Z: rows in 4 groups, each row roughly a mix of its group's directions:
Z (104 x 10):
[[ -5  13   0  11   4   7   1  18 -15 -20]
 [  4  -3  -5   9   3   2   0   7  31  13]
 [ -3  12 -16   3  -5  16  -2   6  20  13]
 [ -3  -1   5  -6  -1  -5  -5 -17 -27 -13]
 [ 12   8  -8  -2  -8  16   2   0  27   4]
 [  5   4 -15   5 -10  17   0  -4  18  18]
 [ -3   0   0 -13 -10  -6 -24 -14 -15   2]
 [  6   5   6  13  16 -13   2  11  23  -4]
 [-17  -8  11  -4  18   8  -8  12  -6  15]
 [ -2 -19  11  -4   5  -1 -10 -16 -21  -2]
 [  0 -15   2 -20   8   0  -1  13  16  16]
 [ -1  -1 -12  18   1  12  -2   9  14  21]
 [ -8  10 -17  10  -5  15  -6  -4  11  18]
 [  2  19  -8   8   2 -11  -9  -7  24  -2]
 [  0  18   7  -7 -11   3  13   8  17 -16]
 [-10 -19   5   0   9  -7  -9 -15  -9  18]
 [  8  -5   1 -11 -10   0 -19 -20 -13  10]
 [-11  14   1  -7  -2  -2   1  -4 -27 -14]
 [-13   8  12  -6   8 -15 -14   5 -15 -14]
 [-14  -5   1   1  14  -8 -17  -8 -20   8]
 [  1  12  13  -8   1 -11   9   6   5 -26]
 [-10 -12   9  -2   9  -3 -15 -15 -21  -1]
 [ -2   0  14  -5  17 -12  -6   2 -12 -22]
 [ -5  17   6  -9   4  -9 -12  -7 -22 -11]
 [ -4  -6  17  -3   8 -18   3   2 -17 -18]
 [  7   0 -13  -2 -23  -4  10  -7 -21  -1]
 [  0 -20   3   7  -1  -6 -17 -21 -10   1]
 [  8   0  -1 -15  13   9 -19  -6  20   5]
 [  5 -10  -9  -7 -16   2 -16 -17  -7  14]
 [  8  -6  -6  15 -22   5  17  -9  -3  10]
 [ 15 -14   0  10   6   7  19   4  11  14]
 [ -3  -6 -12  14   4  15  -8   3   6  25]
 [  0   4   8 -12  -4  -8   4  -2 -20 -24]
 [  5  21  -5  -1  -5   8   6  15  16 -17]
 [ -1  -1  -5  13  -5 -13 -27 -13   2   5]
 [ -3   9 -16   4  -2  17  -9  -3  16  18]
 [  4   2  -1   9   6 -11 -21 -11  21   8]
 [ -5 -14  16 -12  19 -10 -11  -9  -2  -3]
 [ -8   2   4   5   9 -11 -29 -13  -4   5]
 [  2  13  -3   6 -14   4  20  16  10 -11]
 [ -3  14  -1  14 -14   3  20   9   7 -13]
 [ -1  -6  10 -24   6  -4 -11 -20  -6  -5]
 [ 18  -4  -2  -1  -2  16  14  -4  19  12]
 [  4 -19   3   6  -1  -8 -18 -21  -8   1]
 [  7 -11  21 -10  13 -14 -10   2  -9   7]
 [ -8   6   2 -10  -3   2   9  -3 -28 -15]
 [-19   9  -9   0  -2  -4   4  20  16 -11]
 [ -5 -12 -10   3 -22   9  11   1 -14  14]
 [ -3  12  -9  13  -5 -14 -24  -9   7   3]
 [ -3   2   1   8  11   1  20  20  17  -5]
 [ -9 -15  -1   3  -1 -17 -16  -1 -21   6]
 [ -1  16  -1  20 -10   0   6  -9 -11 -18]
 [ 11   3  -3  -2   0  14  18   5  25   5]
 [ -1  -2  -2  18  13   3  -2  12  22  14]
 [ -3  -7   8 -11   6  15  21  19  -6   4]
 [ 20  -8   0   3  -1  -1   4   0  28   6]
 [  1  -1  15  -3   5 -16   6   4 -15 -23]
 [-20 -10 -13  10  -6 -15 -10   7 -12   0]
 [ -6  -7 -14  11  -6  19  -5   3 -13  19]
 [  0   7 -14   6  -6  15  18   6  21  -2]
 [-15  -2   7  -1  18 -11 -17  -8 -16  -2]
 [  0 -11  11 -14   2   7  13  -1 -25  -8]
 [ -6 -24  12  -5   9   6  -3  -7 -19   4]
 [  8 -10   1   9 -13  -8  11  -6 -27  -1]
 [ -7  -6   6  -7   0 -16 -22  -4 -19   2]
 [ 16  -4  -7   6  -3  17  18  -5  15  10]
 [ -1 -18   8 -18  -7 -11   3 -17 -11   2]
 [  1  13  -8  11  -4  14   3  10  23  10]
 [-15   2  -4  -4  -8 -11 -21  -6 -19  -6]
 [ 14  -8  16  -9   3 -13   4  -2 -12 -20]
 [-13   4   7  -4   3 -15 -18   0 -20 -10]
 [ 12   6  -1   8 -15  -4  13   4 -21 -16]
 [  5   4  -1   1 -15   2  24  18  10  -7]
 [ -9  -9  -9   9 -14  18   7   8  -5  19]
 [ 12 -22   1 -18   4   0  -6  -2   3  18]
 [  6  -1  -2 -11   6  12 -11  -5  27  10]
 [ -6 -14 -10  18   4   9  -5   8  -8  21]
 [ -6  -5   5  -8  -4   2   2  -5 -32  -9]
 [ -4 -13  10 -19  19  -5 -12   3  10   7]
 [  3   6   9 -20  -5 -10   2 -10 -11 -22]
 [ 15   0  -1  -2   3  11 -16 -24  12   2]
 [-13   1  -4 -11 -10 -12 -25  -5 -13  -2]
 [  3   0 -10  14 -16 -12 -22 -12  -6   0]
 [  6   6 -11  21  -3   1   8  13  18  11]
 [  9   5   1 -10   1   9  25  16  12  -3]
 [  9  -9  -4 -11   1  12  -5  -4  24  18]
 [ -4   0  17  -9  10 -12   0   3  -9 -25]
 [  2 -25   6   0  -4   0  -6 -14 -21  -1]
 [  6  21   6 -12  -5  -4   6  -1  11 -22]
 [  0  -7 -14   9  -9  12   0  -2   7  27]
 [ 11   3  -6   1  -2  17  18   1  23   5]
 [ 20 -10   8  -2   8   8  15   2  15  14]
 [  4   8  -5  10   4  13  24   7  17  -6]
 [  6  -5  -6  17   9  -5  -2   3  21  19]
 [  4  17   4  -8   7  -4  -7  -1 -14 -26]
 [-20  -2   3  -1   6 -20 -11  16  -6  -8]
 [-10  -4   4  -4  18  -8 -21 -10 -16   3]
 [-14 -16   6  -3 -15   6  13   6 -19   0]
 [  2   4   0   7  14   4  -7   3  29  13]
 [ 14   2   4   0   7  13  21   6  21   3]
 [  2  26  -8   2   3  -7   2   1  22  -5]
 [  6  16 -11   8  -7  -3   1  13  25   5]
 [ -5  -8   8  -7   0  -1  -7  -8 -31  -6]
 [  0 -13   8  -9   0   2   7 -13 -26 -12]]

the one row of each list that fits no group (the others fit one group, some only roughly):
  j404: [  1  11  10 -16  -4  -8   3  -3 -10 -26]
  j118: [  5 -13   7 -14   8   2   1   3  27  10]
  j290: [-16  24  -7   3  -1 -10 -13  -6 -10  -8]
  j575: [  8 -10   4   0   6   8   8  13  25  14]
  j98: [  6 -12 -13  12  -5   9  17   5  16  13]
  j598: [-10  13  10 -18   1 -11   8  -1  -5 -21]
  j167: [  1   8  16  -9  15 -13  -2   2   9 -21]
  j985: [ -5   5  13 -13   2  -6  -1  -2 -15 -26]
  j55: [ 10   7  -4  10 -20   9  19   2  13  -5]
  j265: [ 13 -10   5   1   7   3  -1   6  27  14]
  j555: [ -7   6  11 -13   2  -3  -2   1 -17 -26]
  j606: [  7  11 -10   2   6   7 -12  -9  22  16]
  j921: [15 -4  2 -2  5  3  6  8 29  9]
  j260: [ -5 -16   4  -6   2 -18 -19   1 -12  12]
 => j598
  j732: [-7 15 -5  5 -9  8 15 16 20 -4]
  j349: [  3   3  -6  14  -3  -6 -18   7  21  15]
  j421: [ -3  -7  13 -12   3 -12   1  -4 -21 -19]
  j715: [  3  -5   4 -14 -15 -13  11  -9 -18 -13]
  j743: [  2   4   4 -14  -3   9  24  15 -12  -7]
  j807: [  3   8   0  12  20   2 -10   7  22   6]
  j675: [-3 11 -6 -5 -5 10 25 19  5 -3]
  j702: [  3  19  -2  17   2   7  13  -7  14 -15]
  j669: [  1   4  16 -15   3  -9 -21 -11 -15  -1]
  j590: [-10  16   3   0   0   1  11  18  18 -14]
  j693: [  4   5   4 -13  -7   6  17  10 -23 -11]
  j42: [ 8  2  1  3  8  0 -1 10 31 12]
  j864: [  2   2 -15  -6 -12  11   3   3  26  10]
  j918: [ 5 12  0 10 15  2 -8  5 27  2]
 => j702
  j364: [  3  -3 -10   2  -2   8  16  12  26   7]
  j196: [  4 -11   4  -8  -9   3   8  -7 -28 -11]
  j133: [  3 -11   5  -5  -9   1   0  -5 -32  -7]
  j94: [ -6  -4   4  -9  -2   8  15  -5 -27 -11]
  j870: [ -7  10  -4  -2  -9  -4  -1 -10 -27 -15]
  j616: [ -6  15  -7   5 -10 -23 -15  -1  -5 -12]
  j181: [  1  -6 -17  13 -15   9   8   4 -13  17]
  j32: [ 6 13  2  1 12 -2 -4  7 29  9]
  j59: [  1  -7  -8  15  13   5 -11   0  14  22]
  j961: [ -3  14 -21   5  -4  17 -11   0   7  14]
  j402: [  5   6 -14  12 -10  12   4   4  17  19]
 => j616
  j658: [ -3  13 -14   7  -4  17  -6  -1  21  10]
  j926: [  2  15  -8  14 -13   8  13  19   1  -9]
  j216: [ 10 -14  12  -6   0 -15   6  -1 -22 -10]
  j252: [ 11  -4  -2  -6  -3  14  -6 -12  25  11]
  j86: [  4   8  -7  13 -12  -4   8   4 -27 -10]
  j819: [  4   0  -8  13 -10  -2  14   8  22  15]
  j168: [  1   9 -17  11 -10  18  -5 -10   9  15]
  j748: [  3  -1   5   2  -8 -13  16  11 -23 -14]
  j699: [ -1  13   3  11  22   4 -11  12  16  -5]
  j72: [ -8   4 -17   3  -1  14 -11  -3   5  25]
  j793: [-20   3  -3  -2   3  -9  -6  15 -22 -10]
  j452: [  6   6 -13  16  -9   4   8   7  20  15]
  j536: [ -1   6  -1  -5 -11   0   5  -4 -30 -14]
  j664: [  5  -1   2   0 -12   3  22  14  21  -2]
  j483: [  5  -3  -1   8 -18  -7  19  10 -19  -6]
 => j793
  j202: [ -4  -6   5 -18  -9  12  15  -4 -22  -3]
  j320: [ 21 -12  -2   2  -5  13  10 -13   2  17]
  j839: [  3 -10   3   2  10   7   5  11  26  15]
  j487: [  5   1 -20   4 -16   8   0  -7 -19  12]
  j406: [  3  -1  16  -5  19 -16  -1   1  20  -9]
  j285: [  2   0   1   0  16  -8 -13  -2 -26 -14]
  j3: [ 22   4  -7   6 -19  11  11  -4  10  -5]
  j837: [-16   9   3  14  -2 -10  13  11 -16 -13]
  j73: [ -5  -1  20 -10  15 -17 -10  12  -5  -5]
  j896: [ -7  -3  17  -2  18 -17  -1  18  -2  -6]
 => j202
  j917: [  1  14 -11  10   0  -2   3   3  30   3]
  j568: [ -3   0   1   6   1 -12   1   6 -32  -8]
  j770: [ -6 -19  -5  11   1   9 -17 -13  -8  13]
  j833: [ -7   9   6 -10  -3  -8 -21 -10 -19 -10]
  j120: [ 19  -5  -1  -8  -6  15   1 -14  13  16]
  j238: [  5 -10   0   5   8   4   4   4  30  12]
  j529: [ 0  8  0 12 17  6 -8  9 24  6]
  j106: [  7   3  -4   0  -1  14  -9 -12  28   7]
  j212: [ 13  23  -9   1   7   6 -10  -2  18  -3]
  j780: [ 3 -3  0  1 12  5 12  6 31  6]
 => j770
  j764: [ -4 -15   4  -7  -6   4   7  -8 -28  -8]
  j113: [  3  -9  12   3   3   1  -5 -23 -18 -14]
  j975: [ -9 -21   1  10  11   7  -5   2  14  18]
  j47: [  3 -13 -10  13   6   1  -9  -5   4  26]
  j932: [-12  -3  -3 -10  21  -1 -22   1  -5  10]
  j662: [  0   9  16  -1  15 -10   1   8  17 -18]
  j258: [  1  11  -1   9  -2  -8  -3   3 -26 -19]
  j257: [ -8  -3  -3  -3 -11   9   1   3 -31  -8]
  j999: [ 12 -18  18  -6  -1 -14  13  -1  -3 -12]
  j328: [-9 -8 -9 10 -1 22 -5  4 -1 23]
  j456: [ -3  24  -3  -8  -3  -5   8  -6 -12 -19]
  j545: [-17  17 -12  19  -8   5   7   8  -2   0]
  j101: [  2  -6 -11   8   1   8  19  13  22   7]
  j809: [-13 -24   4   7  11   6 -11  -3   0  16]
 => j113
